Each row of D is roughly a mix of the hidden directions of one of 3 groups; one row fits no group.
D:
27.2 4.3 20.3 -28.4 12.5 16.1 5.3 37.2 -3.4 -17.8

20.8 -12.5 -18.5 16.2 -3.0 11.3 -1.9 -22.8 -47.8 -2.4

-4.6 2.8 14.8 19.2 -6.5 -6.9 -0.5 -27.6 26.4 -44.4

-3.9 -14.7 13.1 -18.7 -3.1 26.1 9.7 31.9 24.8 -31.0

-27.7 -29.6 -5.1 -0.8 -15.5 32.1 18.6 -5.3 27.0 -9.7

-18.6 22.5 41.4 -9.1 6.4 17.9 22.4 22.2 10.8 -4.4

-19.2 -14.8 -7.6 36.5 17.2 8.1 -11.6 -38.7 7.6 -10.5

-13.9 16.0 6.6 18.5 -30.6 -24.4 -5.1 -24.5 -6.9 33.2

34.4 -24.7 -1.8 -7.2 34.7 15.5 -6.3 -7.3 -24.5 12.3

-42.1 0.2 11.8 2.5 16.0 -5.9 30.1 9.3 22.8 -20.5

-9.2 -8.7 -25.6 21.9 16.6 20.9 -13.7 -22.2 -27.0 26.8

19.4 31.4 -3.8 7.8 16.6 -37.6 -17.6 -4.1 -24.4 9.6

29.2 -1.8 1.0 9.7 22.5 -20.5 -24.6 -15.7 -30.7 21.4

-6.9 -17.8 -2.5 2.7 17.2 21.9 7.0 5.1 -43.3 32.2

-12.9 10.6 23.8 37.7 6.3 32.7 -9.4 -13.3 7.4 -21.0

15.6 26.9 2.8 -11.2 -19.7 -29.9 -11.9 -5.0 33.3 -22.0

25.9 28.6 17.0 -35.9 -16.3 -3.7 15.4 5.5 -15.4 16.9

4.8 -37.0 -32.7 22.2 6.5 5.5 -27.3 -1.3 -18.0 6.8

-5.8 6.4 1.4 -12.1 7.2 3.3 3.0 36.3 23.6 -44.4

23.4 -14.8 -22.2 -16.0 -7.7 -15.1 -34.1 15.3 12.6 28.0

19.6 18.3 6.3 -29.2 -26.6 4.8 17.1 35.5 -1.6 -15.6

1.3 9.9 -2.5 28.6 -2.5 5.2 11.7 -44.4 -19.8 -26.1

19.7 13.2 -8.6 -22.2 31.7 7.1 8.5 30.5 -4.0 -30.5

-27.2 5.3 -15.5 -9.1 -19.8 28.6 38.8 -11.9 9.3 10.4

9.6 -30.5 -30.4 -22.1 1.4 -15.7 -9.0 24.5 -13.0 24.6

-33.0 -1.3 7.8 -5.2 11.2 -12.9 4.6 20.2 46.7 -7.2

-8.9 -35.7 1.8 -5.4 -11.1 40.4 17.3 -18.3 5.3 18.1

-10.7 -29.2 28.8 -7.7 15.8 10.0 25.1 20.1 -26.7 13.3

10.2 -21.4 -4.4 -7.8 5.7 20.8 2.7 25.0 -45.8 17.3

-25.1 -26.2 3.5 28.5 17.2 8.0 4.4 -18.1 28.1 -22.3

-36.4 -21.9 -11.8 7.4 -19.7 21.1 14.6 -10.7 29.8 -9.5

18.6 11.0 21.9 -32.7 -12.1 -10.8 9.9 25.9 -29.1 15.5

5.6 4.6 12.6 -26.7 -3.7 -4.2 -18.9 36.1 30.7 24.0

37.8 1.3 19.0 -5.5 11.8 -7.6 -15.8 -3.9 -32.7 28.1

32.0 25.2 1.5 -2.6 20.7 -26.4 -13.5 1.2 -30.8 14.6

-16.3 -25.9 -17.1 9.2 25.5 20.6 2.5 8.6 -20.2 35.5

-17.8 -22.1 -8.1 32.2 0.8 -25.8 -30.9 -17.8 14.1 -9.6

-26.6 -3.9 8.2 6.0 -20.7 -4.8 -5.6 19.5 35.7 -34.3

-4.2 -26.2 -24.7 39.0 6.9 6.3 -27.7 -18.0 0.1 -11.0

-10.7 -21.4 40.3 11.3 16.7 -5.6 8.9 -24.5 -28.7 -2.4

14.5 8.8 6.8 -43.6 -8.2 -10.1 8.2 30.0 -1.6 27.6

-37.8 3.4 20.3 4.6 14.3 1.1 10.6 18.7 37.3 -14.2

-27.5 -28.3 -22.1 5.6 -4.2 29.7 20.1 -22.0 16.3 1.6

8.5 13.8 -45.3 -4.7 -3.7 17.3 -14.7 12.3 -11.8 31.4

21.5 23.9 9.2 2.5 -12.6 7.0 17.7 -34.4 -34.6 -10.4

20.8 28.0 29.9 -24.9 -17.4 5.0 11.4 21.9 -14.4 16.1

-11.5 -32.8 -11.7 -8.9 9.8 38.3 17.7 5.0 19.5 -20.7

-7.5 -6.4 25.1 4.8 -3.1 -17.3 8.9 -4.8 40.0 -37.1

31.4 23.5 3.4 -6.5 -17.3 0.9 10.4 -30.6 -34.7 0.0

21.7 15.0 23.3 -14.4 -6.3 26.6 9.0 13.8 -38.1 15.0

-23.3 -8.0 0.4 29.2 -12.8 -31.7 -29.0 -6.1 19.5 -15.9

-3.4 1.0 -5.9 32.3 -2.8 28.1 0.1 -31.6 -14.6 -32.3

-7.8 0.0 5.5 23.3 -0.7 -12.1 -9.2 -32.1 32.9 -34.0

18.0 26.2 25.5 -2.0 -8.8 22.7 20.1 -11.9 -36.4 -3.1

-39.3 -15.5 -16.1 24.8 -16.0 -6.3 -3.5 -18.4 26.8 -10.6

31.6 21.9 1.0 2.6 -18.0 3.5 1.1 -36.8 -30.8 -3.2

15.6 8.0 33.6 -31.2 -7.0 -28.5 5.5 13.5 -19.3 16.6

17.4 16.6 -19.8 -27.8 -15.1 10.3 4.5 38.1 -12.8 20.7

-8.7 -3.4 11.7 26.1 2.4 -8.5 -6.1 -36.2 23.3 -35.5

-11.0 -1.3 2.7 -16.8 7.3 -40.6 -12.9 -15.6 39.2 8.8

9.3 0.1 -10.8 -25.5 -3.1 11.5 9.4 38.1 -22.9 32.8

20.7 -23.5 -26.3 -22.4 -4.1 -14.1 -20.7 21.1 -7.6 28.7

12.0 1.8 16.1 -36.2 -6.6 -8.3 15.5 39.0 -12.3 20.0

-1.4 7.7 18.9 -27.0 -1.2 -1.4 -10.0 38.0 30.8 22.2

-16.0 -10.3 2.3 30.3 8.0 1.7 -4.0 -29.4 28.3 -33.2

-19.6 -14.6 -38.7 23.8 16.9 14.4 -13.0 -6.8 25.9 10.1

20.2 23.6 27.9 -27.2 -7.0 5.4 8.0 37.8 -1.5 -9.6

Here is one row from each group, named. Which group is each of the other rows in?
-18.4 21.3 24.9 -0.1 -38.2 -13.7 -0.7 22.2 21.7 -10.6 -> J
35.6 -2.9 -22.5 9.0 -15.4 -2.8 -20.7 -29.8 -25.9 6.1 -> V
-3.3 -8.9 37.7 -15.5 6.2 -42.1 2.6 1.2 23.9 0.3 -> S

-15.5 -3.9 -18.3 15.1 18.9 -19.1 -17.7 10.2 21.1 -41.7 -> J
-4.6 -8.5 -18.1 -20.1 10.3 -14.6 -4.3 32.1 22.1 38.2 -> S
-21.1 -37.0 17.4 10.8 26.6 15.2 16.0 3.1 -22.3 14.5 -> S
-15.2 -8.0 -25.4 17.4 19.2 -15.7 -23.8 -19.3 31.7 18.4 -> S
-9.9 -8.6 -43.4 1.6 12.6 12.6 -10.6 17.3 15.7 33.2 -> S
-28.3 -30.7 -14.0 18.7 -14.4 14.3 6.7 -32.3 12.5 13.6 -> J
